One turning vector, and how many steps it has turned:
The counts run from 0 to 308.
[141 146 133 150 141 162 150 158 139 123 125 127 103 124 127  79 136 133
  94 138 109 129 125 163 124 109 115  77 149 137 147 110  65 111 137 151
 105 161 134 143 155 113  73  87 188 123 149 134 134 119 132 151  90  91
 137 157 130 132 104 125 106  96 102  49 118 149 125 124 135 154 127 161
 151  85 122  86 159  85]
223
[131 159 127 157 137 156 149 135 141 114 130 127 121 124 129 129 138 128
 103 125 104 109 131 173  90  69 145 111 122  91 113 117  88 135 140 161
  92 142  88 168 149 113 101  57 197 122 145 153 122 104 130 136 119  96
 142 115 149 154 108 155 139 103  97  87 107 137 134 142 124 167 141 159
 169  89 115  88 114  92]
8
[126 144 123 141 135 179 148 151 148 109 148 112  97 117 145  79 122 139
 100 125 109 130 132 134 110  93 121  91 155 115 143 118  86 129 129 152
  82 157 137 161 163 120  82 103 213 145 160 158 131 123 122 141 110  95
 133 133 160 144 113 156 146 117  74  66 123 125 145 121 148 146 129 177
 160  70  93 123 140 126]
98
[145 141  74 135 147 171 139 127 132 104 115 129 117 101 148  85 143 112
  82 117 137 147 127 184 122  96 130 108 115  97 136 116  61 125 128 165
 117 175 129 155 168  94  78  96 185 137 166 134 128 130 143 128  97  86
 140 141 120 137 114 112 118 112 116  83 134 150 123 158 117 150 128 175
 147  94 127  73 129  86]
289
[110 154 138 161 149 166 155 169 133 133 149 111 106 136 120 123 150 110
  89 120 106 123 108 148  86 118 140  90 129  95 138 114  87 138 111 179
  64 146 136 161 142 117 102  75 196 149 156 151 136 124 146 116 129  92
 117 151 168 143  96 166 108 103 130  79 127 128 147 141 127 163 132 147
 133  79 104  99 125  93]
246
[126 136 109 143 133 175 138 126 141 105 161 110 130  96 123 108 177 120
  86 114 129 142 112 166 118 120 132  92 126 128 115 128  69 147 125 175
  92 160 119 162 179  99  93  82 195 124 152 167 142 102 125 118  93  67
 141 108 128 152 106 144 129 144 114  97 118 136 118 116  87 157 128 143
 145 108 122  75 134 119]
172
[152 147 114 151 147 177 164 146 143 118 132 123 111 116 127  90 155 106
 105 121 108 135 113 145 110  86 141 101 129  84 123 123  66 137 133 165
  92 145 130 123 149 120 114  82 204 149 165 152 136 122 147 120 110 122
 139 115 153 134 112 172 123 132 118  83 144 108 142 161 137 149 126 186
 149  70  95  88  76 114]
257
[148 160 104 128 129 182 143 152 126 114 134 133 112 111 155  93 155 146
 100 109 129 150 110 168  89 115 122 104 121 131 162 125  74 141 113 166
 100 166 140 152 175 121  90  91 191 155 165 147 134 117 129 140  96  98
 146 133 133 167 115 130 117 121 104  66 130 149 139 135 123 152 127 178
 156  86  88 101 124 122]
230
[130 124 117 121 125 154 133 164 125 116 158 132 127  92 127  82 144 113
 110 132 110 127  83 180 110 109  99  77 109 129 137 107  66 153 136 158
 109 153 120 151 136 108  93  77 201 129 144 134 146  93 130 127 109 101
 142 141 127 159 101 163 107 116 137  60 145 128 108 130 118 143 118 169
 118 111 101  72 121 107]
60
[126 144 129 149 136 154 132 159 136 123 144 112 104 123 127 130 146 112
 105 109  98 120 122 158  92 107 134  96 105 115 122 104  69 139 135 167
  83 130  89 175 136  90  95  71 196 102 133 141 135 108 135 115 129  92
 157 147 167 170 118 146 121  88 125  68 117 133 114 138  99 160 121 147
 132 108 130  83 133  87]
11
[148 138  97 126 135 163 116 130 137 102 130 123 113 107 149 116 137 135
 111 110 110 140 120 163 115  83 135 117  95  94 117 117  68 169 143 168
 100 136 111 174 149  88  93  89 212 125 144 166 112 113 137 130 106  98
 173 127 163 170 128 131 148 116 123  76 110 122 126 135 113 160 119 164
 153 103 117  94 114 103]
275
[113 146 132 157 135 156 143 153 140  93 145 132  96 118 126 108 149 115
  97 113  85 124 133 172 105  95 124  98 110 112 115 108  69 147 121 160
  90 118 104 151 159 104  97  94 191 131 160 145 144 113 122  99 135 107
 154 166 175 156 117 191 128  94 135  85 137 136 115 140 109 149 108 166
 119  96 133  93 125  99]
137
[142 152 120 131 138 154 136 155 123 115 127 127 111 105 135 112 155 134
 107 114 101 129 111 173  89  97 136 118 102 114 121 123  63 167 133 171
  94 147  95 157 151 110  99  71 201 131 141 152 133  94 125 116 126  99
 164 124 149 193 120 153 146 120 124  80 124 124 119 143  97 145 110 164
 149 104 116  70 102 115]
5
[140 135  64 137 130 176 139 113 143  89 142 117 127 108 145  83 145 109
  95 110 142 140 131 178 124  87 118 106 121 109 135 128  87 110 121 155
 102 168 129 152 168 105  81  95 189 137 184 142 140 123 135 128 104  85
 131 132 136 140 129 125 123 119  99  80 147 152 135 134 106 150 124 181
 149  90 117  74 133 108]
293
[133 145 147 142 159 151 142 167 140 130 121 113 126 123 129  99 148 106
 102 142 105 143 102 178 122 117 120  90 129  99 150 129  55 129 129 184
 102 161 132 160 139 110 115  65 181 141 151 137 124 122 158 123 127  87
 127 149 135 148  92 149 101 101 119  70 136 126 137 153 136 150 127 152
 130  97 112  72 127  75]
119
[134 146 118 145 143 147 134 132 150 108 128 121 109 118 128 116 125 124
  98 131 103 120 144 168 128  69 137  98 134  91 112 114  73 125 150 162
  99 131 105 183 149  94  89  71 205 112 148 146 115 117 137 142 109  83
 149 146 154 135 110 132 143 102 106  82 101 141 130 135 136 164 138 160
 158  95 132  98 153  80]
278
[119 132 122 151 159 158 156 148 130 135 120  99  96 124 116 109 167 105
  96 129 117 143 108 163 104 107 135  97 118  97 137 139  57 137 118 187
  76 170 126 121 135 103  90  66 185 148 152 148 145 102 149 116 124  98
 120 128 166 154 121 152 102 124 134  83 141 125 133 145 114 145 109 164
 129  93 128  66 116 107]
249
[102 124 123 142 153 151 144 139 137 102 165 112 107 110 124 117 126 117
  91 132 104 125 119 145 146 105 113  73 150 109 111 112  86 145 139 170
  88 157 145 176 154  85  97  94 209 142 146 171 135 103 130 108 112  66
 125 149 150 141 100 157 130 106 118  81 129 108 143 110 137 164 130 150
 127  90 124 106 151 103]
43
[113 164 108 139 133 168 152 138 137 115 129 126 116 111 154  99 154 154
  89 127 133 138 114 187  82  97 128 107 128 116 149 132  91 127 115 174
  90 174 129 155 174 124  91  80 185 156 168 143 129 111 134 144 104  98
 119 122 139 149 110 135 119 125  92  84 122 158 147 130 126 158 136 168
 162  80  96  99 137 118]
234
[142 113  85 130 152 155 137 150 119 116 135 116  83 110 125  90 138 124
 101 129 124 122 134 152 113 117 121  83 142 129 123 105  55 116 145 167
  84 148 113 154 138  82  61  99 201 109 157 145 136 131 138 118 110  96
 148 154 158 150 122 116 111 119 122  63 140 116 110 129 119 160 111 167
 133  94 144  84 139  89]
155
[143 164 117 138 129 157 153 146 125 114 128 131 120 110 132 114 135 138
 110 131 105 113 116 177  91  78 138 127 116 101 124 123  81 151 143 171
  94 141  97 169 152 118 112  72 206 136 147 154 123  91 125 134 125 107
 146 119 142 182 116 163 146 115 101  84 121 127 128 141 126 155 135 168
 169  93  98  79  99 117]
4
[121 143  95 141 145 164 145 150 134 121 136 130  95 105 157  91 119 118
  89 124 124 135 136 158 102  98 129  89 129 100 119  93  81  90 144 152
  78 148 115 166 163  89  85  93 187 115 158 120 134 138 136 114 125  88
 135 159 152 126 100 141 115 106 115  63 142 135 112 166 139 162 125 166
 140  89 121 106 133  84]
25
[136 121  83 129 144 158 156 122 127 107 155 115 127 109 136 115 126 108
 103 132 131 123  92 157 140  88 117  91 132  90 132 128  94 157 148 172
 104 174 150 164 134  97 102  78 204 150 148 167 120 102 140 122  90  80
 120 122 139 155 119 139 132 118 114  76 141 111 148 117 144 172 133 175
 137  96 103  85 122 113]
49
[130 127 125 136 142 179 139 159 141 127 114 131  81 115 132  62 166 142
  96 120 118 158 119 139  98 120 132  85 142 130 144 101  51 123 119 149
  82 158 132 134 174 113  63 105 202 139 153 140 136 142 126 120  98 101
 142 126 154 130 104 144 120 138 120  65 122 123 109 125 130 135 112 165
 139  84 124 118 142 101]
96
[ 92 157 130 149 136 153 155 158 138 125 129 129  99 103 118 104 144 129
  78 124 107 122 108 174  97  92 135  92 106 102 119 105  69 141 132 139
  92 145  97 148 144 114  70  67 189 123 129 115 146  83 124 139 124 102
 124 144 142 142 107 160 116  93 137  70 107 158 112 128 115 144 115 158
 130 102 127  95 148  96]
74
[129 120 124 143 160 156 152 164 129 132 131  99  94 122 120  92 152 104
 112 136 113 136 111 152 112 104 119  88 123  98 132 130  54 120 130 182
  76 151 120 123 127  96 100  72 187 140 156 135 144 113 153 112 135 112
 120 133 177 148 118 160 104 121 132  72 152 114 124 151 121 139  97 167
 121  97 126  68 108 103]
254
[119 127 139 128 150 160 129 159 140 116 131 113  90 116 133  91 159 146
 110 132 107 157 103 152 111 119 126  92 129 135 141 127  56 154 116 179
  83 164 136 159 157  99  86  90 200 147 144 164 128 113 124 115 113  84
 143 118 171 169 112 136 133 136 110  68 120 125 122 109 112 132 105 144
 132 103 119 101 153 114]
105
[124 114 102 142 158 156 146 128 124 109 138 120 114 109 118 110 162 120
  93 121 127 149  94 162 125 118 133  79 125 102 116 111  62 159 133 172
  94 162 146 143 155  89  79  86 193 142 139 162 121 120 148  94  76  79
 136 118 141 127 108 140 108 141 138  80 128 121 130 106 111 166 126 146
 125 101 134  89 135  90]
46
[155 140 126 142 143 173 154 151 145 113 125 133 104 114 123  77 161 126
 107 126 103 131 123 159 106  87 141 104 136  98 112 117  53 138 141 162
  96 136 114 124 160 120 103  80 203 138 163 150 129 121 138 119 104 117
 157 121 151 138 103 183 133 141 117  86 135 110 120 162 128 149 117 177
 149  83 111  87  81 115]
262
[102 135 130 143 136 157 151 151 153 109 146 146 102 108 138  86 133 129
 101 123 107 128 111 159  90  78 131  77 116  98 113  88  88 143 139 129
  84 134 109 144 154 120  79  81 201 122 141 129 128 112 124 113 111 111
 122 123 160 122  96 193 125 111 128  61 118 126 115 118 140 150 125 164
 122  86 107 131 142  89]
201
[138 134 105 124 141 175 143 142 143 106 134 113  96 110 148  76 144 148
 104 122 124 149 118 147 109  92 125 112 139 118 145 135  77 136 130 164
  83 169 139 142 166 120  82  97 211 151 154 153 130 113 118 143 105 100
 135 111 165 166 126 135 145 131  83  73 132 124 136 119 129 137 115 177
 162  80  99 112 132 130]
99
[106 127 100 136 146 164 142 139 145 109 138 115  85 104 145  81 133 122
  97 125 123 146 143 161 116  95 119  84 134 117 113 106  73  88 140 164
  80 155 114 149 170  80  74  95 178 115 162 127 142 122 128 103 120  83
 135 138 159 132 110 148 120 114 104  73 150 141 111 149 119 149 106 165
 128 100 140 106 148 105]
29
[131 134 125 123 147 174 129 150 141 112 124 113 103 107 143  91 153 141
 100 131 113 157 108 149 124 105 127 109 133 117 144 138  61 156 125 174
  91 172 144 154 169 116  93  94 208 165 150 169 126 108 119 129 109  81
 143 113 156 171 123 137 144 132  90  79 121 123 135 117 120 136 119 171
 153  89 107 103 136 128]
104
[126 140 102 143 147 178 146 142 136 121 168 102 139 102 128 113 165  96
  92 102 132 145  91 149 115 126 137  88  98  98 127 119  68 160 121 167
  98 167 137 165 151 105 107  85 191 141 137 155 143 106 136 105 105  72
 135 116 131 159 109 141 115 116 138  91 132 122 121 137  94 151 127 159
 124 102 102  75 113 109]
181
[163 145  79 131 142 176 157 133 122 105 136 133 109 102 131  81 137 121
  88 131 121 124 137 149 125 107 129 105 150 116 115 118  61 127 148 157
 107 161 129 145 167 106  86 104 206 134 164 156 133 128 121 131  94  96
 152 142 122 143 123 122 137 132 104  79 145 118 121 138 131 161 129 190
 162  83 122  80 105 114]
158
[112 151 118 151 129 174 157 135 146 109 137 127 108 109 114 103 165 126
  83 109 102 128 108 173 106  85 138  98 100 103 114 118  65 149 130 134
  97 153 105 128 155 116  71  72 196 125 139 135 147  74 118 137 100  99
 133 121 146 150 128 162 114 109 133  82 109 152 113 124  96 139 110 166
 133 103 127  76 131 119]
73
[123 133 116 156 143 181 154 158 151 126 149 107  86 122 126  86 122 110
 100 120 108 115 128 122 122 101 117  81 134 116 140 103  77 109 133 138
  73 148 127 139 128 107  70  99 197 126 148 133 148 118 125 138 122  97
 134 152 162 142 128 137 117  89 107  47 134 136 122 131 129 141 111 177
 137  71 118 102 147 109]
88
[142 124  88 138 139 153 139 136 133 113 151 126  88 117 127  93 129 125
 108 126 125 111 147 147 104 101 123  72 148 123 117  93  84 106 139 159
  82 138 117 163 140  93  65  93 207 107 163 149 128 147 141 129  98 100
 141 146 155 129 112 131 111 123 115  58 128 114 125 128 141 177 131 156
 141  81 130 103 139  80]
156
[142 152  92 130 148 160 129 134 136 117 120 131 110 109 143 124 125 127
  96 114 114 130 131 165 122  74 142 119 112  84 117 119  75 146 148 168
 110 143 116 187 148  91  93  85 201 131 151 152 103 115 137 146 111  88
 152 144 143 148 126 118 145 109 112  77 109 134 131 142 137 166 137 176
 159  89 116  96 123  89]
279
[140 142  70 146 134 170 136 113 142 103 141 114 123 106 144  99 139 107
 101 109 139 132 140 174 126  80 124 106 122  99 139 122  88 116 128 163
 103 160 117 165 149  96  80  87 195 123 169 143 129 135 144 142 102  85
 137 136 127 131 129 115 126 110  96  77 129 158 139 146 127 163 134 179
 155  88 121  81 139  92]
288
